Each row is where one point has got to under a steady rotation. How many steps took it there?
The counts run from 0 to 257.
[145  99 139 149 109 133  95  95 140 193 126 115 120 169 131 137 104 120
  89 113  96  90 159 101 128 139 129 159  81 112 150  93 127 114 138 136
 126 162 143  80 153 168  82 119 117 157] -> 178
[114 151 121 145 154 105 140 137 113 120 111 126 126 146 168 119 163 127
 153 144 124 172 136 165  80 156 167  90 207 145 104 142 143  80 158 122
 134 129  98 135 104 104 154 151 122  97] -> 16
[137 132 119 141 135 143 113 106 104 132 137 149 139  50 122 124 175 111
 157 170 106 118 123 135 133 174 100 116 130 144  87 131 135 123 154 161
  94 159 116 132  76 148 203 115 143 139] -> 156
[159 116 140 124 125 143 112 138 113 119 114 158 155  43 124  99 153 110
 148  89 130 135 126 120 181 165 143 116 133 115  83 150 152  83 130 118
  90 139 125 128  81 133 168 111 101 137] -> 119
[133 152 105 137 114  81 135 131 105 138 116 140 175 106 159 158 177 110
 132 114 141 167  95 172 137 161 159 120 168 160  95 154 121 109 153  65
 164 130 100 132 141 111 106 114 131  75] -> 69
[163 131 130 116 133 107 130 148  92 133  91 118 148 167 174 110 138 107
 126  68 145 139 137 136 130 133 180 113 132 131 124 149 131  71 126  78
 124 130  95 103 143 123  65 133 137 112] -> 214
[120 134 139  90 130  96  87 116  98 159 136 137 100  90  95 139 102 153
 115  82 136  43 105 159 141 136 133 177 134 146 144 117  98 133 142  83
 113 144 109 139 134 113 107 100  94 146] -> 129
[144 139 105  93 127 122 121 141  83 147 101 117 130 186 144 105 146 108
 119  77 139 136 131 125 144 146 127 133  84 116 155 144 117  89 122 113
  91 180 112 102 118 149  66 132 175 149] -> 124
[132 149 111 125 172 104 123 123  86 124 140 107  92 146 139 111 155 129
 142 182 122 102 144 167  69 151 131 102 141 154 111 118 134 123 144 140
  96 155  97 122 101 142 177 139 187 115] -> 154
[ 79 133 129 162 118 118 135 134 140 172 131 134 119 141 151 147 153 154
 124 164 133 167 104 167  86 153 141 122 191 170 142 116 123 122 147 120
 187 124 118 131 135  86 159 160 105 109] -> 237
[118  94 159 147 129 162 107  98 147 156 151 113  91 189 157 139  99 141
 108 145 104 110 174 116  72 132 122 138  92 126 159 106 132 128 153 169
 124 157 134  90 122 172 132 139 138 163] -> 48
[149 157 121 133 143  95 128 121  87 109 106 121 156 132 169 127 175 101
 142 116 113 180 130 142 109 156 177 107 179 149  96 154 125  70 148 101
 117 134  80 126 133 113  93 121 141  92] -> 252
[140 122 112 139 105  90  99 146  92 219  83 153 130  89 141 123 158 112
 113  94 117  77  83 148 165 162 119 152 130 122 135 125 114 118 133  84
 121 128 141 122 121 142 130 125 117 124] -> 170
[ 83 116 167  93 118 147 118 152 134 161 154 142  85 133 140 134  93 177
 120  99 163  82 122 179 108 111 122 162 153 143 165 112 114 134 153  95
 161 113 144 132 114 113 175 152  99 147] -> 0
[138 124 114 162 144 109 121 102 138 157 149  95 108 196 147 159 127 142
 109 196 117 117 161 147  55 148 138 128 139 157 125  91 138 138 140 135
 167 153 104 102 143 150 140 129 141 113] -> 9
[ 62 104 126 128 105 147 129 153 133 187 125 137 111 170 141 106 138 140
 132 108 122 174 108 142 109 158  94 138 153 125 189 118 133 112 135 155
 139 151 148 145  97 111 147 187 115 148] -> 94
[ 99 148 139 135 119 145 138 115 141  95 173 161 153  59 127 155 157 153
 150 161 133 153 105 154 131 149 125 129 192 168  96 133 120 131 148 124
 160 130 112 164 110  93 182 114 107 128] -> 197
[145 123 110 158 109 148 142 115 147 113 164 109 167 164 100 129 148 111
 112 188 127 192 153 108 115 165 126 124 144 132  86  93 148 142 105 132
 199 156 121 130 158 108 132  92 130 130] -> 241
[ 92 104 159 153 132 157 138 151 149 139 126 132 116 168 179 117 150 137
 138 139 134 172 136 157  67 137 139  91 184 144 144 127 140  91 162 148
 160 112 124 132 105 121 183 176 116 121] -> 146
[ 94 150 126 132 123 129 125  92 137 118 184 104 123 188 116 172 110 148
 110 177 129 143 134 155  78 132 130 154 142 167 141 101 103 151 144 120
 174 163  96 132 163 101  99 103 133 137] -> 99
[178 118 114 105 137 117 102 132 104 144 120 101 108 145  84  72 101 116
  95  90 135  72 161 118 145 146 127 150  97  88 104  94 133 101  87 109
  98 163 120 121 126 148  95  98 126 159] -> 218
[ 85 102 146 120  95 172 100 143 122 178 107 157 117 134 145 108 125 124
 140  62 117 143 117 112 154 152 114 129 123 101 177 134 133  79 142 155
  99 143 161 125  83 135 139 166 102 176] -> 224
[113 128 149 153 113 143 142 138 126 125 126 148 167 128 201 145 180 116
 140 149 130 189 131 162 103 135 150  94 155 168 112 152 142  97 162 120
 167 107 115 102 107 139 162 138 150 103] -> 108
[150 135 118  96 104 143 103 101 100 145 148 129 144 117  95 121 112 110
 120  96 120 100 140 105 179 150 104 163  58 109 124 117 124 129 125 130
  96 184 121 110 119 167  92  91 146 174] -> 126
[167 134 121 150 126 105  96 105  91 159  94 117 144 158 155 126 135  90
 108  87 109 130 142 122 135 148 168 129 100 130 125 137 122  84 138 103
 107 158 105  78 152 159  58 107 137 123] -> 215
[151  88 167 151 105 147 108 120 132 150 110 158 163  76 127 105 129 110
 111  68 123 128 126  99 194 151 149 139 140 103 104 133 143  68 132 109
 117 136 148 119 114 123 108 109  57 155] -> 81
[121 120 156  82 153 114  86 146 104 148 118 121  70 121 136 107 102 160
 126  63 147  54 136 159 118 121 153 137 136 126 155 117 115  93 138 100
  81 128 115 129 108 130 142 142 103 149] -> 221
[ 57 111 162 134 107 152 114 126 134 174 132 148 111 138 168 138 127 163
 132 112 117 141 108 143 107 130 109 133 144 141 185 130 114 101 173 150
 119 141 135 124  92 110 162 174 103 161] -> 93
[126 168 118 123 132 111 129 119  92  99 130 146 157  57 113 131 162 124
 155 120 125 154  98 147 148 154 153 113 189 158  81 154 116  89 145 107
 118 134  88 161 110  87 118  93 102 114] -> 159
[102 116 140 138 115 137 115 109 158 149 184 145 125 103  83 144 103 160
 115 172 129 107 121 141 119 147 101 168 164 145 116  87 126 154 135 128
 161 146 131 157 127  97 176 107  77 153] -> 234
[153 150 117 157 125 117 111  97  89 114 118 136 166 121 170 144 176  88
 131 116 101 168 140 129 136 165 155 102 129 154 111 172 121  86 161 124
  99 158 100  97 117 155  79 118 157 119] -> 253
